In the rows, zero is written as 128.
Each named turn below is shown by a few rows before and after it. Which turns, in which order, take the first row of each later pair to the second? The first pair is answered.
sil (before => after):
[170 138 130 126 139 135 127 126 143 114 124 113] => [144 141 118 110 120 131 130 118 135  99 101 124]
[127 139 148 125 120 165 149 127 173 118 111 107] => [104 130 140 116 109 168 148 122 166 126 105 117]
[123 168 140 147 116 127 123 121 142  92 172 124] => [107 170 128 142 105 121 123 112 137  87 159 133]
[102 136 124 138 123 101 136 111 121 118 111 120] => [ 97 123 124 148 128 103 126 114 115 138 123 120]
buke (before => after):
[146 160 132 120 154 132 115 124 128 163 136 104] => [113 156 117 100 129 135 128 108 123 152 102 106]
[135 126 143 129 148 139 126 135 116 133 124 135] => [121 125 140 122 135 139 135 128 112 134 106 135]
[119 126 111 150 147 123 112 111 129 121 135 142] => [143 121 129 146 157 138 121 113 139 138 120 118]
Mused (before => after):
[132 108 153 160 172 138 135 144 129 184 157  96] => [138 175 128 168 158 103 130 141 136  87 170 129]
[160 137 143 162 123 130 110 131 107  77 116 154] => [139 112 148 134 105 148 134 115 100 105  69 144]
[178 106 188  98 126 158 186 106 142 151  23 103] => [212  93 209 158 189 149 133 149 143 191 136 106]
Ziko (before => after):
[143 148 159 122 140 116 129 120 140 134 125 123] => [144 146 159 119 141 115 130 118 140 134 115 118]
[217 162 166 145 155 135 138 139 163  91 135 108] => [223 144 175 132 152 146 152 134 164 112 112  94]
[150 103 144 146 154 131 124 136 127 153 131 120] => [140  97 143 129 140 138 137 129 128 157  96 113]
[153 149  67 139 105 115 101  99 111 121 192 164] => [175 131  92 148 128 128 101 114 114 159 207 150]
rilef (before => after):
[163 137 151 108 131 117 161 125 166 139 107 128] => [141 107 146 125 143 124 138 136 152 181 145 133]
[138 151 147 133 112 105  87 144 119 115 143 148] => [156 156 159 116 103 117 111 136 128 118 104 129]
[138 104 148 118 134  98 112 137 136  60 142 165] => [154  93 169  90 131 116 143 127 147  84  95 137]
Pairs:
(2 to 3 turns a pair)
[173 160 131 116 146 125 129 141 179  63 111 109] => [ 70 128  87  95  97 128 125 120 144  84  87 136] => buke then sil
[145 161 123 129 116 114 108 114 138  63 120 154] => [185 135 155 151 158 129 100 138 144 120 158 129] => Ziko then Ziko
[222 181 170 125 142 127 169 128 166  83  90  90] => [176 209 127 127 116  99 151 122 151  22 108 135] => rilef then Mused then sil
[181 135 151 136 167 153 143 141 128 147 132 116] => [172 169 134 145 155 132 133 135 126  94 147 139] => rilef then Mused then Ziko
[175 156 152 143 148 132 125 135 146 109 130 115] => [103 117 119 152 132 131  95 138 112 143 165 144] => buke then rilef then rilef
[134 170 123 136 118  98 122 127 137  64 148 154] => [174 118 166 119 140 141 153 125 150 155 104  90] => buke then Mused then Mused
[ 97  97 125 127 122 125 101 149  96 147 175 145] => [107 144 114  99  91 115 130 122 111  72 115 153] => buke then rilef then Mused
[180 137 150 111  98 140 155 122 151 116  65  82] => [136 174 102 139  80 104 113 128 134  54 126 150] => Ziko then buke
